In the rows, 128 means zero.
The rows below come in pairs that one turn or mirror swaps. Which row does each named row swap with?
k_965: [112 136 113 105 122 147 130 135 130 120 136 126 120  94 112 107]
k_24: [114 105 138 115 116 124 146 124 146 151 130 124 114 146 116  99]
k_414: [125 118 135 108 123 115 123 115 143 128 138 122 147 143  91 116]
k_252: [149 153 123  76 139  85 123 142 121 124 111 135 127 147 115 113]
k_183: [113 150 127  77 157  93 134 136 133 123 111 143 115 145  93 125]
k_977: [103 142 134 107 137  97 133 150 147 129 109 142 116 142 122  72]
k_536: [133 130 160 102 145  99 151 153 141 134 110 109 138 134 114 118]
k_213: [113 130 106 112 130 130 106 143 133 125 134 157 104 108 120 102]
k_714: [120 148 115 131 114 121 122 142 143 138 105 113 117 154 109  98]
k_497: [108 121 130 121 114 114 132 133 157 116 110 154 121 103 108 113]
k_294: [120 149 121 102 145 119 136 176 145 133 102 129 115 117 126 130]
k_943: [110 144 104 115 116 121 135 132 126 127 148 126 105 106 140  99]
k_314: [ 99 153 123 102 158 102 139 146 121 112 126 122 139 126 115 135]
k_132: [123 135 128  89 144  83 146 132 139 146 113 144 124 116 148 100]
k_582: [124 132 120 131 121  93 141 146 128 117 151 127 124  98 112 115]
k_867: [123 147 139  81 144 107 149 132 140 144 113 117 126 138 149 102]
k_475: [131 131 154  87 150 104 122 132 123 149 109 125 119 133 143  93]
k_566: [114 126 120  95 104 119 132 129 141 112 112 142 101 161 130 105]
k_103: [134 157 149  90 150 117 132 136 141 156 100 127 127 122 121 102]
k_651: [144 124 152 107 130 108 159 144 142 140 114 109 130 145 122 112]
k_813: [111 109 117 110 122 135 121 138 112 125 138 124 107 112 137  95]
k_628: [129 142 155  85 152  97 121 125 116 143 120 123 126 130 137  98]
k_690: [132 146 152  73 149 130 121 127 134 135 116 139 123 149 125 115]
k_855: [106 144 108 106 129  99 146 145 129 116 136 123 111 110  91 138]
k_466: [114 123 105 118 146 136 131 147 136 113 132 128 110 104 132 102]
k_153: [114 155 128  97 140  86 130 136 117 118 126 161  99 136 132 129]
k_472: [113 121 121 105 122 129 117 129 111 117 149 127 111 106 133  95]
k_227: [125 132 125 138 112 112 132 149 131 119 144 115 117 104 104 111]
k_210: [131 142 129  99 118 100 145 140 151 143 100 111 109 153  95 117]
k_796: [129 124 134 112 113  96 121 145 119 155 124 154  92 134 123  96]
k_143: [136 107 106 102 105 122 124 134 127 117 136 130 117 136  96 119]
k_622: [131 148 164 112 133 124 146 126 133 134 111 140 113 130 115 140]
k_845: [100 127 127  87 114  89 135 144 125 119 105 132 132 121  86 101]
k_554: [126 170 131 103 111 125 117 138 152 111 128 112 126 124 109 113]
k_944: [147 146 129  74 139  86 131 131 119 118 118 137 136 147 111 115]
k_608: [123 146 137 108 114 116 146 146  95 144 113 125 101 135  95 126]
k_489: [128 119 124 128 153 104 134 149 121 156 125 142 120 125 107 136]
k_941: [129 134 123 106 102 132 148 114 124 127 147 123 108 126 140 112]
k_321: [136 127  90  98 113 124 127 153 116 109 129 133 107 135 114 114]
k_546: [140 160 152  99 157 114 125 123 144 133 121 115 123 136 129  99]
k_567: [111 115 147  70 124 111 138 129 113 114 143 140 125 136 119 119]
k_802: [104 155 137 110 135 132 149 144 109 110 148 131 104 139 121 113]
k_448: [147 132 131  87 150  81 125 142 120 143 116 141 121 137 103 131]
k_760: [104 134 141 112 149  88 142 125 124 145 150 141 122 114 114 122]
k_571: [142 120  91 108 112 116 132 151 112 120 124 140 102 133 113 110]
k_272: [117 138 101 110 116 126 127 139 132 123 123 137  88 144  89 113]

Swapped with k_582: k_651
Swapped with k_466: k_546
Swapped with k_855: k_210
Swapped with k_472: k_475

The rows below come in pairs that one turn or mirror swaps. Which row does each named row swap with?
k_575: [157 166 107 150 159  93 156 129  96 117 174 128  85 129 118 134]
k_848: [152 149  89 148 133  80 162 114  91 134 102 137 106 118  96 139]
k_894: [122 123 108 147 139 122 161 118  96 139 122 120 110 127  99 134]
k_124: [140 159 115 143 159 106 165 131 114 107 136 143 141 122 102 123]
k_185: [137 131  91 132 170  95 177 128  69 124 148 150 122 145 102 147]
k_483: [158 150 129 132 114  85 162 126  79 110 134 130 100 128 111 155]
k_986: [123 145 124 123 121  90 164 113  98 131 142 116  99 115 148 114]
k_953: [143 142 113 160 150  98 168 132 123 118 135 142 137 116 103 123]
k_296: [143 137  99 125 140  94 125 102 102  90 147 119  94 131 129 131]
k_196: [152 172  98 148 161  98 137 136  87 132 160 113 109 132 132 132]
k_288: [130 136  91 133 168  88 172 126  81 122 159 148 130 148 100 148]
k_488: [169 114  86 130 133 105 167 100  84 135 148 126 119 115 128 148]
k_968: [154 164 115 133 147  91 171  76  93 123 146 137 127 110 129 130]
k_350: [143 145 129 126 106  85 173 126  97 115 143 125 103 115 131 145]
k_736: [158 156 114 136 146  93 170  82  97 121 156 144 120  98 123 135]
k_921: [156 142 120 133 117  94 160 120  63 112 121 121 124 138 103 124]
k_91: [155 138  92 111 124  96 173  88  95 133 161 116 116 137 129 136]
k_744: [123 143 130 123 128  86 166 110  93 125 141 121 104 112 151 117]
k_429: [144 124  84 141 177  89 155 124  61 124 140 147 102 131 109 138]
k_873: [132 140 112 128 137  85 127  94 109  98 157 125 115 120 121 141]
k_599: [123 155  95 116 149  84 134 108  99 142 131 146 111 105 132 140]
k_739: [124 144 129 130 122  88 167 113 102 128 138 118  98 117 145 117]
k_158: [131 136  90 129 173  91 166 132  76 121 156 152 126 141  99 146]
k_368: [137 110  85 132 114  88 161 128 103 118 133 138 121 121 106 108]
k_637: [135 106  92 131 119  85 162 123  98 109 134 138 127 122 109 107]
k_504: [157 169 103 146 165  95 152 127 101 120 173 127  90 127 121 130]
k_338: [139 130  86 142 180  89 156 126  65 123 137 152 106 134 106 136]
k_465: [153 104  86 131 117  95 161 117  84 128 133 132 126 109 130 134]
k_805: [161 130  84 135 145  97 182 143  85 126 127 124  97 141 116 108]
k_19: [127 119 109 139 148 131 172 116  91 117 131 128  95 135 106 129]
k_791: [128 142  95 144 141 106 137 140  87 152 127 109 128 125 120 129]
k_741: [126 162  80 121 158  96 138 109 103 140 127 143 119 125 135 136]
k_420: [157 153  77 146 154  97 176 128  99 135 159 128 106 148 111 105]
k_202: [137 159 109 119 167  73 153 117  56 111 146 142 110 134 124 115]
k_268: [136 106  89 128 119  86 156 119  99 114 135 140 125 115 108 108]
k_156: [151 149 108 114 143  82 161 113  72 103 164 149 100 132 146 116]
k_644: [162 175  99 141 153  93 136 131  86 125 165 114 106 131 130 132]
k_704: [119 142 115 122 143  85 157 118 106 111 173 140 141 131 114 145]
k_681: [154 156  86 138 128  86 163 111  93 131 107 137 115 124  87 129]
k_82: [150 173 100 142 157  99 132 136  79 135 157 111 113 128 127 128]

Swapped with k_196: k_158
Swapped with k_19: k_296
Swapped with k_805: k_156
Swapped with k_368: k_744

The rows below come in pairs that one turn or mirror swaps. Which row does each named row swap with?
k_399: [147  94 139 117 104 153 128  95 117 141 123 132  89 131 150 125 137]
k_963: [145 112 119 160 134 145 152 128 106 132 129 145 105 170 148 134 132]
k_417: [141 144 131 145 135 137 124 126 130 135 146 112 108 106 154 147 149]
k_144: [129 111 140 136 119 149 102 137 128 143 129 156  91 118 141 139 111]
k_102: [159 129 116 131 111 176 122 146 137 147 141 113 125 123 121 138 130]
k_847: [145  85 125 144 125 152 130 121 124 132 132 149 102 114 156  91 133]
k_269: [124 128 112 160 142 134 145 105 125 156 118 130 111 121 121 151 113]
k_366: [153 117  89 145 135 147 135 100 106 149 113 133 126 118 129 122 140]
k_913: [121  87 121 171 113 138 116 136 121 157 126 121 104 135 163 131 127]
k_982: [152  98 106 146 129 142 141 136 158 139 113 126  93 119 122 146 128]
k_437: [139 101 109 158 139 158 123 146 106 118 113 132  98 155 116 135 128]
k_390: [125 126 109 139 130 160 119 140 128 135  94 132  90 115 123 107 135]
k_197: [151  79 105 132 131 146 111 128 127 127 135 145 122 110 122 121 136]
k_592: [156 122 135 154 125 123 135 121 106 147 112  97 127 114 146 128 129]
k_229: [148 128 119 132 148 163 117 119 107 119 132 137 127 124 128 147 153]
k_934: [130 132 112 162 144 128 138 105 125 163 123 137 110 121 131 150 122]
k_322: [145 144 118 152 124 131 147 128 114 130 139  94  83 120 128 132 137]
k_256: [136  92 134 150  98 135 131 162 130 153 127 117  88 129 135 123 129]
k_404: [138 112 101 124 128 185 126 149 135 148 135 131  88 131 144 127 117]
k_527: [120  82 130 153 128 159 128 105 125 139 126 120  80 105 138 117 135]
k_454: [131 100 129 122 143 137 168 131 111 134 143 140 104 108 125 141 144]
k_950: [146  93 126 147 126 155 131 117 125 136 132 147 100 107 157  91 131]
k_371: [143  85 107 146 108 157 144 112 112 157 143 106 117 115 138 133 110]
k_470: [124 111 144 143 134 159 136 128 108 146 161 116  89 138 118 145 112]
k_435: [135 111 138 113 109 167 115 129  99 142 138 150 120 132 142 119 128]
k_821: [142 105 132 131 137 167 129 133  92 151 146 135 127 133 125 113 104]
k_914: [153 125 120 151 131 162 125 106 117 171 124 127 103 139 119 115 162]
k_172: [126  71 112 141 124 154 134 124 105 151 125 150 125 127 144 136 143]
k_308: [133 148 117 148 134 165 147 112 118 141 136 134 112 150 153 110 138]
k_18: [136 108 105 156 158 151 145 127 121 151 147  99  95 140 116 117 138]
k_438: [146 139 125 153 130 128 146 120 114 135 138  90  90 120 126 140 133]
k_173: [155 104 125 144 156 159 157 111 124 156 139 116 117 121 139 129 104]
k_260: [121 109 141 133 119 151 105 142 128 141 128 151  95 112 126 138 110]
k_428: [141 143 115 147 129 133 146 123 111 127 137  92  91 119 128 132 141]
k_597: [150 105 118 139 141 143 139 131 113 129 150 156  82 105 139 121 154]
k_515: [122 120 115 133  96 148 113 153 102 156 124 112  98 115 149 124 143]
k_918: [121 122 109 130 131 152 140 115 107 139 151 131 138 154 128 140 132]
k_41: [139  85 141 151 102 131 134 160 121 150 127 116  96 131 136 112 131]
k_858: [140 132 147 147 139 134 118 143 129 134 148 107 125 121 148 138 150]
k_876: [145 115  93 143 100 137 145 115 107 123 142 109 114 123 142 147 147]
k_125: [157  99 135 153 103 147 120 151 108 144 150 125 127 131 125 122 150]
k_305: [114  86 102 159 120 130 123 133 122 142 129 108 104 119 164 133 139]
k_423: [150 116  81 117 130 156 145 127 129 139 115 139 120 117 134 126 121]
k_587: [140  91 138 154  99 129 139 158 123 150 130 116  88 131 137 118 127]
k_309: [127 137 145 145 135 163 142 121 145 145 115 123 107 146 132 135 149]
k_310: [118 114 153 137 135 140 154 110 106 148 118 122 113 121 136 116 112]
k_935: [144  89 135 113 125 149 141 141 145 121 135 117  90 138 145 125 124]
k_960: [134 147 111 147 137 160 147 114 119 136 139 133 115 151 149 109 146]

Swapped with k_597: k_963
Swapped with k_423: k_821
Swapped with k_399: k_914
Swapped with k_982: k_470
Swapped with k_305: k_858

The rows below come in pairs that one turn or mirror swaps. Which row does each named row swap with?
k_218: [128 145 132 120 120 128 164 131 121 141 122 115 135 125 129 151  93]
k_55: [124 133 139 129 111 127 155 124 152 127 122 130 131 131 128 133  84]
k_283: [125 153 124 104  94 130 107 136 144 126 121 118 128 128 124 121  95]
k_105: [133 128 134 131 119 124 138 123  77 123 115 116 116 128 137 112 129]
k_318: [136 124 119 141 120 124 148 129 150 130 123 130 133 124 122 105 170]
k_606: [110 148 122 111 128 121 145 116 154 108 111 139 113 136 153 131 125]
k_557: [118 119 146 135 123 114 104 119 114 148 120 115 122 145 113 104 112]
k_363: [149 157 131 126 124 102 116 124 123 139 107 131 149 117 137 135  96]
k_719: [141 163 135 134 125 124 172 129 105 134 122 134 116 125 131 123 124]
k_724: [145 130 131 115 145 108 108 141 108 140 115 110 131 121 117 110 107]
k_909: [129 153 129 128 130 137 117 129 109 130 126 124 121 128 127 122 170]
k_388: [112 129 153 126 113 126 119 111 140 133 117 113 120 140 155  90 124]
k_782: [111 133 115 147 118 140 140 128 147 141 137 124 115 128 133  96 151]
k_262: [129 152 122 133 132 109  98 135 145 133 122 136 130 115 125 117 163]
k_238: [130 128 107 128 127 119 113 122 162 126 122 121 116 127 125  99 152]
k_829: [128 131 120 137 119 121 172 131 129 136 127 128 129 141 129 149  97]
k_875: [122 161 130 114 129  95 138 113 146 112 131 133 133 109 144 123 111]
k_959: [152 117 115 147 100 134 110 115 139 149 133 125 118 144 126 105 123]
k_523: [124 125 117 137 125 121 137 134 134 132 122 124 122 118 125 135  75]
k_187: [127 133 109 141 113 134  96 129  96 127 117 142 126 133 129 130 125]
k_444: [114 168 125 120 146 100 130 115 144 114 114 145 127 123 143 128 122]
k_332: [112 164 134 120 138  98 142 124 116 103 130 132 131 107 125 131 119]
k_656: [128 143 111 143 135 101 149 127 112 129 122 116 111 137 129 138  95]
k_264: [128 157 115 118 112 116 156 149 122 119 143 108 121 107 118 110 129]
k_348: [151 120 116 138 114 126 123 117 120 157 103 105 110 114 115 135 123]
k_863: [119 137 130 123 111 114 109 119 146 121 128 108 122 125 139 135 168]
k_730: [138 147 137 131 137 127 109 118 118 138 126 123 123 126 132 144 168]
k_405: [143 113 115 138 106 136 135 137 126 152 123 121 137 141 103 137 135]
k_473: [141 125 108 136 121 140 113 151 104 134 117 107 121 138 116 143 137]
k_93: [140 135 126 146 122 121  91 134 118 146 102 128 147 140 117 135 128]
k_154: [128 119 151 126 116 130 141 140 119 119 120 141 107 121 135 107 159]
k_487: [156 112 126 139 113 128 124 103 146 153 125 124 117 133 125 126 136]
k_10: [ 99 145 125 112 140 119 145 127 136  97 131 134 127 114 136 130 137]
k_72: [127 113 144  98 118 127 143 146 146 117 133 120 133 133 138 108 144]
k_928: [122 157 142 121 110 110 118 106 146 124 128 140 129 156 140 116 108]
k_396: [127 144 130 114 118 118 173 121 146 128 136 119 150 129 134 124 142]

Swapped with k_829: k_444
Swapped with k_782: k_187
Swapped with k_730: k_487

The rows below come in pairs that one turn or mirror swaps. Which row does each named row swap with?
k_395: [124 151 113 153 109 128 131 102 114 112 148 132 111 169 118 128]
k_973: [108 144 113 126 109 121 124 104 125 151 130 152  99 160 112 126]
k_932: [106 125 147 163 134 141 134 123 117 128 135 124 143 122 131 143]
k_906: [127 132 134 156 102 122 141 109 116 158 145 105 107 129 142  90]
k_311: [132 106 153 132 126 134 148 104 126 130 136 130 133 109 126 133]
k_569: [113 139 143 125 103 117 138 101 139 156 116 118 107 157 149 108]
k_277: [106 113 122 130 117 114 135 133 120 127 158 120 126 147 148  90]
k_832: [118 131 137  98 131 130 162 125 131 135 140 125 114 140 123 132]
k_815: [113 120 114 145 130 142 126 121 112 165 154 147 143 135 125 141]
k_624: [125 155 160 128 101 117 134 112 116 126 149 130 108 117 149 127]
k_230: [123 145 143 162  81 141 136 108 121 122 125 129 153 141 124 118]
k_883: [118 139 118 144 107 110 152 122 121 149 152 120  83 140 123 108]
k_391: [109 133 174 157  83 124 133 112 118 124 142 134 128 133 117 130]
k_952: [125 118 152 143  88 125 113  93 110 164 141 134 143 130 140 126]
k_525: [112 114 114 127 105 121 119 127 127 163 136 149 127 145 101 130]
k_765: [122 142 130 131  86 136 135  98 133 140 101 133 142 148 129 113]
k_320: [120 112 125 155  95 130 144 114 115 161 140 130 127 136 162 100]
k_403: [131 129 159 154 117 144 130 105 112 148 140 126 131 142 157 145]
k_807: [116 140 125 139 120 131 157 116 114 108 161 120 100 155 142 128]
k_518: [116 160 155 146 121 137 123 127 116 133 150 128 134 163 104 130]
k_274: [121 122 109 141 119 114 132 114 109 132 186 131 120 136 128 113]
k_166: [129 113 131 131 119 110 137 116 114 131 181 125 100 137 139 120]
k_864: [118 162 150 122 124 129 116 110 123 162 154 130 137 149 120 139]
k_349: [112 120 102 123 114 130 148 134 128 118 163 122 112 139 113 119]
k_224: [131 139 134 131  98 142 142  95 123 115 127 129 156 147 112 101]
k_148: [115 136 145 134 103 120 133 118 133 127 115 127 119 163 127  85]
k_879: [127 143 148 129 114 134 141 115 122 151 138 134 143 104  99 116]
k_664: [116 136  97 137 105 127 133 128 125 125 149 133 127 177 112 118]
k_234: [122 154 161 136  85 143 148  98 119 160 144 124 144 144 122 112]
k_182: [120 110 135 158 120 138 158  95 123 133 124 124 137 109 126 121]
k_424: [ 99 110 130 116 107 117 142 128 132 128 152 135 117 164  98 118]
k_175: [121 133 121 133 144 136 121 114 122 158 144 127 135 123  99 123]
k_179: [127 107 119 106 128 126 123 117 127 145 144 137 128 159 149 112]
k_555: [123 162 116 137  99 133 127 116 114 148 163 129 125 176 120 135]
k_676: [123 138 144 117 120 140 139 105 123 105 135 140 149 117 133 115]
k_754: [121 135 147 155  91 137 139 116 122 114 140 123 133 100 130 124]
k_499: [114 101 118 126 112 125 134 108 119 170 149 125 117 168 125 136]
k_7: [125 126 153 158  71 131 140 120 112 167 147 120 127 141 129 120]

Swapped with k_765: k_555
Swapped with k_224: k_395
Swapped with k_349: k_754
Swapped with k_906: k_175

